Each named move below is a turn or a mirror, shown by a few rows before and after it. Which moves, in which order, take the first row of each later pair to the second? The first pair is answered.
move bov:
0.939 -1.811 1.371 0.526 1.191 0.275 -0.944 -1.225 -0.450 0.883 1.751 |-> -0.205 0.054 0.465 0.525 1.507 -1.102 -0.297 -0.503 0.778 2.738 1.329
1.720 -0.858 -1.089 -1.069 -0.034 -1.745 0.195 -1.619 -1.485 -0.417 1.831 |-> 0.867 0.745 -1.790 -0.829 0.459 -2.510 0.386 -1.233 -0.829 0.858 1.684
0.914 2.721 -1.222 0.215 -2.396 3.107 3.857 0.783 -0.919 -1.291 -1.072 |-> 0.941 2.225 -1.033 0.210 -2.362 3.185 3.804 0.727 -0.941 -1.322 -0.849
2.713 0.672 -0.231 -3.673 1.802 -1.592 -1.238 -3.710 -1.699 -1.366 3.502 |-> 1.450 3.473 -1.495 -3.319 2.228 -3.226 -0.371 -2.701 -0.246 0.836 3.038
move Buna:
0.361 -2.782 0.967 0.350 -1.964 1.313 -0.458 0.042 -0.684 -2.929 -0.407 |-> 0.889 -2.516 1.677 1.212 -1.275 2.872 0.555 -0.174 -0.445 -2.124 -0.133
1.380 2.238 -1.493 0.682 -1.922 1.750 3.402 -0.776 -0.898 -0.784 -0.319 |-> 0.780 1.324 -1.232 2.830 -1.037 0.839 3.299 -1.260 -0.191 1.784 0.400
1.846 -0.935 0.398 -0.705 0.553 2.157 0.077 -1.335 -1.417 -1.496 1.725 |-> 1.751 -1.327 0.604 0.820 1.220 1.769 -0.076 -1.500 -0.735 0.437 2.249
move Kuv:
1.200 2.739 2.437 -2.095 -0.025 4.176 0.294 0.554 2.043 -2.469 -0.482 |-> 0.789 4.401 1.182 -2.674 0.018 2.763 0.995 0.584 2.161 -1.816 -0.289
-1.400 -1.272 -3.506 0.151 -2.373 -1.415 1.733 -0.196 -3.439 0.335 -0.803 |-> -1.181 -3.803 -0.398 2.977 -0.939 2.151 1.179 -0.112 -2.102 1.485 -1.208
0.072 -0.210 0.038 0.275 -0.356 0.500 -0.286 -0.544 -0.426 0.221 0.307 |-> -0.052 0.159 -0.092 0.302 -0.054 0.401 -0.198 -0.388 -0.113 0.673 0.223
0.933 -0.709 -0.012 -1.725 0.873 -2.499 -0.857 -1.763 -0.367 -2.035 1.720 |-> 1.098 -2.260 2.123 0.331 1.825 -0.229 -1.181 -1.975 0.572 -1.032 1.636
Now pairs of rows:
(2 to 3 moves a pair)
-0.077 -2.371 2.243 1.001 0.635 -0.753 -1.027 -2.053 0.488 0.283 1.105 |-> -1.806 0.163 0.506 0.223 0.411 -3.066 -1.099 -0.858 1.268 0.915 0.208 | Buna then bov
1.707 0.848 0.599 -1.417 -3.497 1.810 0.365 -2.106 -3.199 -1.063 -0.483 |-> 1.708 -0.303 1.168 1.802 -1.676 1.244 0.369 -2.990 -1.501 3.318 0.799 | Buna then Buna
-1.912 -1.521 2.024 -1.241 2.144 -0.002 -3.227 0.271 1.814 -0.359 0.776 |-> -0.960 -0.409 2.924 -1.666 2.608 1.875 -1.953 0.510 1.764 -1.421 0.852 | Buna then Buna then Buna
0.577 -1.308 -0.353 1.703 -1.128 1.985 1.446 -0.971 -0.958 -0.398 0.399 |-> -0.765 -0.263 -1.130 2.564 -0.868 0.412 1.125 -0.237 -0.195 1.857 0.636 | Buna then bov
-0.637 -2.454 -0.805 1.454 -1.518 -1.178 -0.207 -0.541 -1.654 0.646 -0.023 |-> -0.151 0.041 -0.744 -0.624 -1.868 0.504 1.485 -0.094 -1.768 -2.093 -1.322 | bov then Buna then Buna
0.091 0.567 0.328 1.626 -1.027 -0.257 2.208 0.115 -0.646 1.818 -1.246 |-> -0.763 0.188 -0.730 0.341 -1.925 -1.760 1.408 0.559 -1.104 0.948 -1.740 | Buna then Buna
-0.224 -0.548 0.264 2.963 0.104 1.412 2.164 -2.179 -0.835 -0.063 0.057 |-> -1.629 -0.455 -1.200 2.769 -0.299 -1.751 0.939 -1.511 -0.474 1.439 -0.126 | bov then Buna
-0.081 -1.012 0.387 0.525 0.667 2.124 0.670 -1.326 -1.746 0.473 0.041 |-> 0.176 -0.196 -0.278 -0.265 0.962 1.764 0.853 -1.683 -2.055 0.535 0.764 | Kuv then bov
1.489 -1.241 1.594 0.965 -0.362 4.048 2.440 -1.404 -1.958 -1.272 1.019 |-> -0.448 -0.095 0.285 3.429 0.615 0.824 2.128 -0.849 0.049 3.939 1.360 | Buna then bov
0.472 -3.637 -0.174 2.213 -0.067 -1.276 0.220 -1.437 -1.436 1.152 1.645 |-> -0.414 0.092 -1.642 -2.123 -1.658 -1.441 0.486 0.498 -1.896 -2.801 -0.451 | bov then Buna then Buna
-2.645 2.405 -1.629 -0.920 -1.895 -3.899 -1.331 1.134 -0.620 0.207 -1.217 |-> -2.528 0.721 2.142 2.931 0.787 0.124 -1.627 1.442 1.908 3.245 -1.408 | Kuv then Kuv
-2.468 2.933 0.720 -1.443 2.787 -1.093 -0.698 1.339 3.002 1.992 -0.847 |-> 0.808 -0.238 3.330 -1.957 4.110 2.223 -1.379 -1.499 1.224 -0.673 1.280 | bov then Kuv then bov
0.636 -3.791 0.540 -1.434 -2.753 -2.218 -3.213 0.733 -2.272 -1.484 0.212 |-> -1.033 -3.879 1.336 0.476 -2.659 -1.522 -3.470 2.161 -1.000 0.058 -1.482 | bov then Kuv
-1.812 -3.319 2.148 0.308 0.075 0.969 -3.995 2.541 1.130 -1.446 -1.995 |-> -3.197 -1.658 0.256 -0.532 -0.860 -1.360 -3.712 3.416 0.976 -0.930 -2.903 | bov then Kuv then Kuv
0.395 -4.008 0.955 2.750 -0.538 0.064 0.525 0.783 -0.907 3.279 -0.007 |-> 2.067 -4.125 0.108 0.461 -1.274 -0.390 0.430 -0.651 -3.087 1.168 1.664 | Kuv then bov
1.130 -0.322 1.158 -2.109 0.800 2.746 -2.339 -0.518 1.017 -1.944 0.355 |-> -0.059 1.886 -2.177 -3.417 -0.276 -1.129 -1.379 -0.224 0.185 -1.163 0.060 | Buna then bov then Kuv
